One vector is turned by the same rotation once a step. Each row is the vector after some number of steps, and that number follows the row.
The counts run from 0 to 242.
[ 0.58 -0.55 -1.53  0.90  1.27 -1.59  0.31 -2.31 -4.32  3.06 -0.11 -1.98
 -2.81  0.77 -1.07  0.20  0.68 -1.43 -0.53  1.32  1.61 -1.57 -0.48 -1.89
 -0.65  0.62  2.10  0.73  0.80  1.31 -1.76 -0.44 -3.81 -1.14  2.19  2.73]
14
[-0.04 -1.70  0.03  1.34  1.43  2.45  5.14 -0.05 -1.82 -1.24 -3.58  2.30
 -0.57 -1.76 -1.14  1.39  1.81  0.05 -0.26 -0.23  0.53 -1.25  2.64 -0.83
 -1.46  1.40  1.81  1.53 -0.92 -0.65 -1.19  0.05 -3.36 -0.51 -0.54 -1.51]
211
[ 1.50 -0.37  2.79  0.89  2.87  1.23  2.93 -1.19 -2.25 -1.59 -2.01  3.01
 -1.17 -1.30 -2.37  2.01  1.84 -1.61 -1.52  0.01  0.50 -2.47  1.96 -1.32
 -2.90  1.14 -0.49  0.18 -1.35 -1.85 -0.46  0.49 -2.89 -0.35 -0.53 -0.39]
216
[-0.70  0.88  2.09  2.23  2.37 -0.96  1.63 -0.01 -1.19  3.98 -1.44  1.75
 -2.37 -1.19 -2.00  2.79  3.21 -0.86 -0.16  0.65  0.15 -1.40  2.50 -0.68
  1.16 -1.44  1.93 -0.99 -3.40 -0.75  0.59  2.07  0.44  1.57  0.08 -0.36]
122
[-1.35  0.16  1.75  1.59  3.30 -0.15  1.67  0.27 -0.71  3.12 -2.70  3.27
 -2.72 -0.10 -0.70  3.01  2.41 -1.36  0.20  0.92 -0.34 -2.89  1.64  0.25
  1.69 -0.93  1.95 -1.24 -2.32 -0.61  0.14  1.87 -0.58  2.23  0.50  0.01]
119
[ 0.37  0.08  1.47  0.51  0.11 -0.26  0.79 -1.73  0.15  0.27  1.22  5.13
  0.63 -0.08 -1.07  1.49  4.43 -0.83 -0.71 -0.96  0.21 -0.66 -3.33 -1.88
 -1.63 -2.74 -1.29  0.84  0.98  0.58  1.71 -0.31 -3.49  0.51 -0.99  1.04]
229
[ 0.04  2.39 -1.46  1.85  1.42 -1.01  0.52 -0.49 -0.65  2.39  0.20  0.47
 -3.42 -2.23  1.36  1.61  2.72 -1.41  0.94  1.64  2.02  1.57 -0.24 -2.55
  1.87 -1.88  0.47 -0.06 -2.62  2.49 -2.29  0.95 -3.09  0.44 -0.61 -0.53]
27
[-1.95 -1.12 -0.42  0.82  2.42  0.34  2.23  0.10 -0.04  2.88 -3.40  3.27
 -2.13  0.34 -0.02  2.22  2.15 -0.28  0.71  0.31  0.19 -3.21  1.03  0.53
  1.66 -0.13  3.51 -1.04 -0.33  1.73 -0.44  1.03 -2.45  2.23  1.63  0.24]
115
[-0.92  0.00 -3.39  0.74  1.00 -1.37  1.84  0.10  0.94  4.27  1.86  0.23
 -2.04  0.20  2.02  1.08  1.25 -0.34  2.60  0.34  1.47  3.13 -0.42 -1.93
  3.75 -2.04  1.28  0.89  1.19  1.47 -0.77 -0.58 -1.48 -1.09  2.26 -0.37]
154
[-2.30 -1.32  0.60  1.75  1.48 -2.36  1.70  0.18 -2.55  4.19  0.53 -1.05
 -1.02 -2.06 -1.42 -0.34  2.47  1.10 -2.73  1.15  0.54 -0.10 -0.20 -2.12
  0.05 -0.89  3.56  1.11 -1.75 -2.38  1.22  0.18  1.83 -1.25 -0.66  1.67]
0
[ 2.05 -0.40  0.44 -0.61  0.86 -1.36  3.09 -0.58 -1.50 -0.61 -1.26  1.71
 -2.91 -1.07  2.62  2.57  2.17 -1.38 -1.44  1.36 -0.14  2.36  0.92 -4.29
  2.69  0.80  0.05 -0.31 -2.20 -1.82  0.28  2.11 -1.29  0.00 -0.87 -1.64]
37
[ 3.12 -0.60  0.32 -0.41  1.76 -2.34  2.34  0.23 -1.93 -0.46 -0.51  0.24
 -2.16 -0.70 -0.49  1.91  2.02  0.85 -2.20  0.94  0.50  3.32  1.78 -4.87
  1.69  1.47  0.32 -0.58 -1.53 -2.47  0.25  1.07 -1.26 -0.90 -0.07 -1.13]
41
[ 1.89  0.78  0.40  0.79  1.60 -0.22  1.83 -1.49 -1.80  0.07  3.30  0.71
 -0.71  0.31 -1.03  0.86  1.55 -0.45  0.22 -0.37  0.49  3.86 -1.10 -3.48
 -0.58 -0.75 -3.11  2.66  1.41 -3.18  0.42 -1.91 -2.18 -3.08  0.10  0.48]
52
[-0.61 -1.13 -0.09  1.07  0.27 -0.99  1.54 -3.22 -5.11  3.11  0.29 -1.31
 -2.15  0.48  0.60 -0.04  1.07 -2.44 -1.37  1.20 -0.13 -1.63 -1.51 -1.61
 -0.92  0.51  1.57  1.97  0.77 -1.62  0.03 -0.05 -2.42 -1.66  0.94  2.82]
10
[ 0.12  1.45 -2.37  1.83  0.35 -0.79  1.39  0.01 -0.14  1.59 -0.71  0.55
 -2.79 -2.52  1.70  1.79  3.14 -0.60  0.78  1.29  1.84  1.99  0.19 -3.18
  2.36 -1.66  1.25 -0.17 -2.44  2.46 -1.97  1.43 -2.94  0.14 -0.65 -1.47]
29
[-1.13  1.58 -1.05  2.04  3.17 -0.67 -0.67 -0.96 -1.46  1.18 -0.34  0.75
 -3.98 -0.02  1.32  1.50  1.22 -3.42  1.02  2.35  1.88 -1.40 -1.51 -2.07
  1.71 -1.88 -0.68 -0.45 -0.64  0.83 -2.60 -0.22 -3.47  0.09  0.78  1.09]
22
[-2.28  0.12 -1.16 -0.42  4.22  1.74  3.30  1.93  4.41 -0.04  0.13  4.10
 -1.15 -2.61 -0.20  0.49  0.64  0.74  0.71 -0.95  1.84  1.26  1.81 -0.82
  0.83 -0.97  0.14  0.21 -0.19  0.37 -1.40 -1.39 -0.60 -1.21  0.40 -1.10]
73
[-0.36 -0.72 -1.58 -0.77  1.46 -0.31  4.19 -0.66  0.59  2.74  0.54  1.24
 -3.40 -0.42  4.40  1.72 -0.68 -2.70  1.58  0.38  0.25  2.03  1.73 -1.82
  3.56 -0.30  0.37  0.85  0.13 -1.03 -0.50  0.86 -0.05 -1.13  2.03 -0.90]
160
[-0.97 -1.04  0.48 -1.55  0.67  1.10  5.44 -0.66  1.22  0.98  0.01  2.76
 -0.06 -3.91 -1.01  0.32  1.71  2.16 -2.33 -1.84  0.39  0.95  2.41 -1.54
 -2.59  1.04  2.24  1.08 -1.29 -0.88  1.05  0.38  0.73 -1.70 -1.02 -0.45]
83
[-0.08 -1.14 -0.46 -2.39  3.83  0.15  0.97 -2.25 -0.62 -0.81  1.91  1.88
 -3.12 -1.29  2.58 -1.00  0.11  0.34 -2.24  0.00  0.83  0.52 -3.37 -2.11
 -0.85  1.74  0.61  0.52  1.57 -0.23 -1.38 -1.53 -2.92 -1.16 -0.28  3.03]
189
[-1.48 -2.86  0.79 -1.19  1.41  0.76  4.46 -0.63 -0.23 -1.36 -1.33  3.12
  0.55 -1.66 -1.83  0.45  1.16  1.31 -3.16 -1.41 -0.09 -2.08  0.51 -2.04
 -2.58  1.68  1.78  0.23  0.98 -2.27  1.42 -0.60  0.40 -2.20  0.19  0.69]
88
[-2.58  0.31  0.38  1.33  4.17  2.88  2.97  0.26 -0.80  0.91 -0.70  2.70
 -2.31 -2.08  2.00 -0.18  1.96  0.02  0.76  0.74 -0.23  1.27 -0.16  0.91
  0.51  0.36  1.09  2.72 -1.32 -1.53 -1.80 -1.35 -2.68  0.54 -2.37  0.33]
202
[ 1.53 -0.88  0.01 -1.97  0.03 -1.36  1.10 -0.89  0.72  3.27  0.48  3.95
  0.01  0.83 -1.35  1.09  4.30  1.52 -0.43 -1.38 -0.21  1.19 -1.42 -1.27
  0.40 -0.78  1.27  0.48  1.81  2.12  1.10  0.21 -4.20  1.73  0.60  1.00]
235
[-3.08 -2.55 -0.83  2.82 -0.54 -1.23  2.56 -0.86 -3.86  2.60 -0.63 -1.19
 -0.14 -0.24 -0.08  0.11  2.22 -0.53 -1.43  1.00  0.07 -1.49 -1.77 -2.38
  0.01 -0.83  2.94  2.24  0.84 -2.40  0.95 -0.54 -0.15 -2.40  0.15  1.51]
5
[-0.31  2.74 -0.77  1.82  2.51 -0.86 -0.16 -0.86 -0.96  2.42  0.45  0.55
 -4.01 -1.55  1.34  1.61  2.15 -2.69  0.96  1.99  1.78  0.67 -0.77 -2.09
  1.63 -2.20 -0.37 -0.40 -2.37  1.60 -2.52  0.67 -3.10  0.57 -0.18  0.28]
25
[-0.20 -0.42 -0.62 -2.18  5.35 -0.09  0.22 -0.82 -0.10  0.26  1.61  1.48
 -3.21 -1.32  1.14 -1.66  0.72  2.07 -1.71  0.28  0.98  1.59 -2.24 -1.10
 -0.42  1.70  1.40  0.59  0.61  0.62 -2.21 -2.03 -3.51 -0.30 -0.35  2.77]
192
[-0.36  0.65  0.38  0.80  1.92 -0.42  2.70 -1.60 -0.83 -0.57  2.89 -0.27
 -1.57 -3.53  0.11  0.38  0.07 -1.33 -1.87  0.00  2.21  1.13 -0.22 -4.32
 -1.85 -0.72 -1.39  0.61 -1.13 -2.70 -0.23 -0.42  1.51 -4.51 -0.42  0.61]
176
[ 1.80 -1.82 -1.14  0.37  0.65 -3.61 -0.18 -0.90 -1.77  1.32  1.24  0.03
 -0.93  2.32 -1.97  2.06  2.07 -0.02 -0.73  0.27  1.56 -1.04 -1.97 -4.29
  1.25 -1.11  0.81 -1.28  2.67  0.26  0.96  0.38 -1.74 -1.55  3.26  1.21]
141
[ 2.17  0.18  3.02  0.95  2.84  0.33  1.91 -1.16 -1.90 -0.84 -0.84  2.77
 -0.99 -1.62 -3.71  1.80  2.22 -0.87 -1.74 -0.20  1.04 -1.96  1.75 -1.64
 -3.24  0.53 -0.72  0.00 -1.82 -1.28 -0.11  0.51 -2.73 -0.27 -0.55  0.42]
218
[-0.64 -0.98  1.17 -1.35  2.73 -0.97  1.89  0.74  1.27  3.26 -1.31  4.84
 -1.28  2.88 -0.53  1.75  2.40 -0.23  0.47 -0.21 -1.35  0.25  0.56 -0.04
  3.28 -0.48  0.18  0.30  1.83 -1.50  1.54 -0.43 -2.16  1.73  1.68  0.98]
242
[-2.82  0.39  0.43 -0.29  3.22  2.06  4.39  1.08  3.60 -0.04  0.02  4.70
 -0.95 -3.09  1.03  0.82  0.92 -0.20  0.07 -0.94  0.98  0.96  1.28 -0.63
  0.23 -0.95 -0.53  0.62 -0.86 -1.27 -0.35 -0.61  0.71 -1.27 -0.94 -1.05]
76
[ 0.14  1.08 -1.97  0.61  2.08 -1.95  0.18 -0.48  0.53  4.88  3.50  0.26
 -2.68  0.63  1.00  1.04  1.67 -0.54  1.97  0.39  1.28  3.07 -1.30 -1.85
  3.09 -2.39  0.01  0.73  0.90  0.88 -0.44 -0.51 -1.49 -0.58  2.15  1.00]
151
[-1.04  0.43 -1.31 -1.25  4.77  1.22  2.69  1.66  4.25  0.55  0.51  3.36
 -1.86 -2.11 -0.84  0.54  0.41  1.10  0.93 -1.05  2.25  1.77  2.25 -0.74
  0.67 -0.28  0.13 -0.21 -0.19  1.23 -1.73 -1.57 -1.46 -0.95  1.28 -0.54]
71
[ 3.00 -1.06  0.84  0.31 -1.17 -2.79  1.27 -3.04 -3.43  2.64  1.29  0.20
 -0.94  0.75 -1.43  2.55  2.87 -1.05 -1.69 -0.26  0.27 -0.60 -0.78 -3.95
 -0.64 -0.57  0.60 -0.37  0.42 -0.73  2.09  2.13 -0.75 -1.12  1.61  1.03]
136
[-2.91  0.23  0.07  0.76  1.44  1.83  1.12 -2.62 -0.65  3.13  0.70  3.52
 -1.27  0.03  0.32  0.33  2.66 -0.53  0.56 -0.80 -0.55 -2.47 -3.30  1.33
 -1.59 -1.25  1.55  1.63  1.62  1.11 -0.02 -1.14 -2.93  0.77  0.05  2.98]
105
[ 2.62 -1.04  1.14  0.87 -1.52 -2.53  1.70 -3.07 -3.63  2.38  1.02  0.45
 -1.01  0.56 -1.00  2.79  2.89 -1.64 -1.62 -0.16 -0.12 -0.83 -0.80 -3.79
 -0.61 -1.00  0.53 -0.11  0.13 -1.14  2.30  2.15 -0.44 -1.01  1.42  0.83]
135
[-2.44  0.34  0.30  0.56  1.49  1.79  1.27 -3.00 -0.95  3.71  0.65  3.40
 -1.82 -0.09  0.62  0.40  2.65 -0.39  0.74 -0.92 -0.70 -2.20 -2.77  1.74
 -1.33 -1.00  1.56  1.50  1.24  1.28 -0.13 -0.63 -3.26  1.24  0.03  2.94]
106
[ 0.01 -1.41  0.84  2.89 -1.90 -1.55  2.57 -1.67 -2.76  1.51 -0.71  1.46
 -0.07  0.02 -0.84  3.57  3.45 -2.01 -0.82  0.00 -0.10 -1.85 -0.58 -3.39
  0.07 -2.18  0.78  0.10 -0.53 -1.85  2.66  2.00  0.57 -1.19  0.42 -0.78]
131
[-0.20 -0.89 -1.34  0.09  2.80 -1.10  3.71  1.22  0.48  0.28 -0.27 -1.00
 -2.17 -2.01 -0.24  1.18 -1.02 -0.59 -0.66  0.64  2.51  1.21  3.63 -3.83
  1.57  0.57  1.00 -0.63 -1.11 -1.72 -0.96  0.22  1.36 -3.46  2.21 -1.33]
168
[ 1.88 -0.16  0.98 -1.71 -0.20 -1.09  0.95 -1.81  0.33  2.83  1.45  4.34
 -0.21  0.19 -1.01  1.11  4.50  0.76 -0.70 -1.44 -0.38  1.23 -2.17 -1.36
 -0.65 -1.23  0.35  0.68  1.16  1.82  1.29  0.47 -4.16  1.73 -0.43  1.42]
233
[ 0.54 -1.74  1.21  1.38  2.10  2.25  4.45 -0.44 -2.15 -1.91 -3.40  2.93
 -0.64 -1.24 -1.14  1.80  1.52 -1.17 -0.93 -0.02  0.53 -2.17  2.50 -1.02
 -1.81  1.41  0.78  0.80 -0.79 -1.17 -0.64  0.19 -2.90 -0.58 -0.38 -1.16]
213
[-0.95 -2.11  0.21 -1.21  0.48  0.90  5.25 -0.37  0.79  0.09 -0.98  2.38
  0.66 -3.06 -1.59  0.34  1.59  2.30 -2.79 -1.94  0.38 -0.23  1.90 -2.04
 -2.34  1.31  2.48  0.64 -0.13 -1.05  1.11 -0.05  0.56 -2.13 -0.32 -0.17]
85
[ 0.30 -0.80 -0.35 -2.81  4.33  0.00  0.62 -1.88 -0.38 -0.48  1.95  1.69
 -3.12 -1.50  2.00 -1.32  0.30  1.03 -2.09  0.16  0.76  0.88 -2.88 -1.71
 -0.99  1.75  0.59  0.64  1.19 -0.15 -1.66 -1.43 -3.17 -0.86 -0.14  3.03]
190
